[[57 73 56 73]
 [80 74 48 49]
 [57 71 72 12]] value 48

[[69 45 73 34 53 66]
 [85 59 48 53 23 75]] value 23

[[6670 3594 5354 7274]
 [4574 4181 4486 5898]
 [1974 2418 3401 8679]] value 4486

[[111 198  58  51 117  63]
 [ 32  47  54  51  40  48]
 [ 86 107  92  86 128  97]] value 40

[[  0  15 -15 -43]
 [ 12 -10 -10 -26]
 [ 35  26 -32 -22]] value -10

[[0 7 4 3]
 [2 5 3 7]] value 3

[[465 739 493 910]
 [652 393 186 194]] value 186

[[ 112  426  357  721 -135  984  198]
 [ 132   34  213  175  571 -421  945]
 [-280  -84   56  116 -707   71  258]] value -421
---
 .02  -.31   .14  -.37   .02
-.17  -.11   .43   .56  -.17
-.47   .18   .28  -.21  -.47
value -.31

 .08   .08   .02  -.01   .12  -.01  -.09
-.13   .10   .14  -.01   .16  -.16   .01
-.08   .08   .14   .08  -.47  -.03   .04
value .08

-.01  -.08  -.17  -.45  -.22  -.48   .43
 .04  -.12  -.05  -.52   .20  -.50  -.39
-.03  -.18   .08   .66  -.03   .25   .33
value -.08

 .14   .09  -.35   .19   .13
 .04   .14   .31   .24  -.16
-.27   .38   .51   .13  -.16
value .09

 .15  -.11  -.09   .18
-.13   .10   .50   .14
 .13  -.10   .06  -.01
value -.11

-.41   .06   .23  -.25  -.22
-.34   .01   .42   .17   .32
 .09  -.39   .08   .47   .19
value .06

-.09   .03   .20  -.10  -.63  -.13   .18
 .23  -.30   .41  -.15  -.27   .28   .16
 .24  -.41   .13  -.27  -.14   .40  -.09
value .03

 .24   .14   .12   .01
 .19  -.38   .58  -.09
 .04  -.09   .12   .17
value .14

 .08  -.19  -.05   .34
 .05   .57  -.31   .20
 .10   .09   .23   .23
value -.19

 .23   .25   .15   .09
-.26  -.55  -.27  -.14
 .00   .13   .02   .08
value .25
---
((4383, 2426, 1295, 2290, 3999, 8366), (2758, 3808, 3837, 2851, 2675, 1819)) --> 8366, 4383
(7, 1, 2, 0) --> 7, 2
((147, 139, 115, 41, 141, 2), (101, 96, 63, 123, 46, 208), (125, 110, 150, 192, 40, 125)) --> 208, 192
((9542, 1603, 4102, 5057, 8266), (9157, 4301, 3846, 3014, 6635), (8516, 8791, 8867, 9251, 9612)) --> 9612, 9542
(142, 65, 191, 14, 53) --> 191, 142
(65, 30, 27, 89, 4) --> 89, 65
((822, 272, 530, 561), (542, 350, 202, 619), (859, 256, 577, 554)) --> 859, 822
(55, 207, 184, 140) --> 207, 184
(7835, 1156, 6115, 2739) --> 7835, 6115
(36, 45, 33, 31, 75, 24, 58) --> 75, 58
---
-1.31   1.26   1.37   1.59   1.75   1.40 => -1.31, 1.40

 -8.22    0.33  -16.54   15.24 => -8.22, 15.24

-11.735    3.927  -11.123   16.097 => -11.735, 16.097

-13.404    8.812   14.339   -9.964   11.311
 -0.846  -10.447  -14.207   19.153    1.772
 -3.468  -14.467  -21.851   11.835   -0.288
=> -13.404, -0.288

 1.27   0.85  -1.14  -0.44 => 1.27, -0.44

-12.5    6.2    3.8   -6.4   -9.9  -11.6
-12.0    7.2    3.9   -7.9   -7.0  -10.2
 14.5    2.0  -17.3   -4.2   10.2   10.2
=> -12.5, 10.2

-12.0   -9.0  -17.4  -14.1   -7.9    9.0
 -6.7  -14.7  -10.1   -7.0  -15.7   16.2
=> -12.0, 16.2

 17.244   -2.926  -11.052   10.586   -0.996   -9.576 => 17.244, -9.576

 -51.4   132.4    90.5  -130.5   -23.7  -112.3
-167.1    62.3    11.4   126.4   128.4  -147.7
=> -51.4, -147.7
---
((-.21, .06, -.63, .52, .11), (.40, .32, -.27, -.23, .14)) --> .06
((.60, .06, .16, .13, .26), (.16, .17, -.02, .20, -.09)) --> .06
((.01, .05, .47, .01, -.30), (.12, .21, -.09, .06, -.14)) --> .05
((.23, .28, .64, .01), (.01, -.02, .15, .01)) --> .28
((.33, -.21, .58, -.04, .47), (.11, -.08, .18, -.01, .16)) --> -.21
((.27, -.47, .25, -.24, -.29, -.18, .09), (-.22, .06, .09, .00, -.02, -.49, .23)) --> -.47
((.02, -.08, .01, -.55, .06, .42), (.63, -.08, -.15, -.07, .04, -.16)) --> -.08
---
[[85 17 52 58 83 44]
 [76 93 48 76 33 34]] ==> 93, 85

[[-122  162  422  380  -63]
 [-956 -169  676 -540 -556]] ==> 676, 422

[755 303 266 328   7 986] ==> 986, 755

[ 87 201 104  60] ==> 201, 104

[[43 54 42 29 38 16 37]
 [59 98 41 32 44 34 31]] ==> 98, 59

[[ -8  -4 -40  13]
 [ -1  20  -3   3]
 [  4 -20   0  27]] ==> 27, 20

[ 18  25 180 215 218] ==> 218, 215

[[27 84 55  0 39]
 [35 43 18 42 91]
 [23 85  2 78 35]] ==> 91, 85

[15 44 25 36 90 75 51] ==> 90, 75
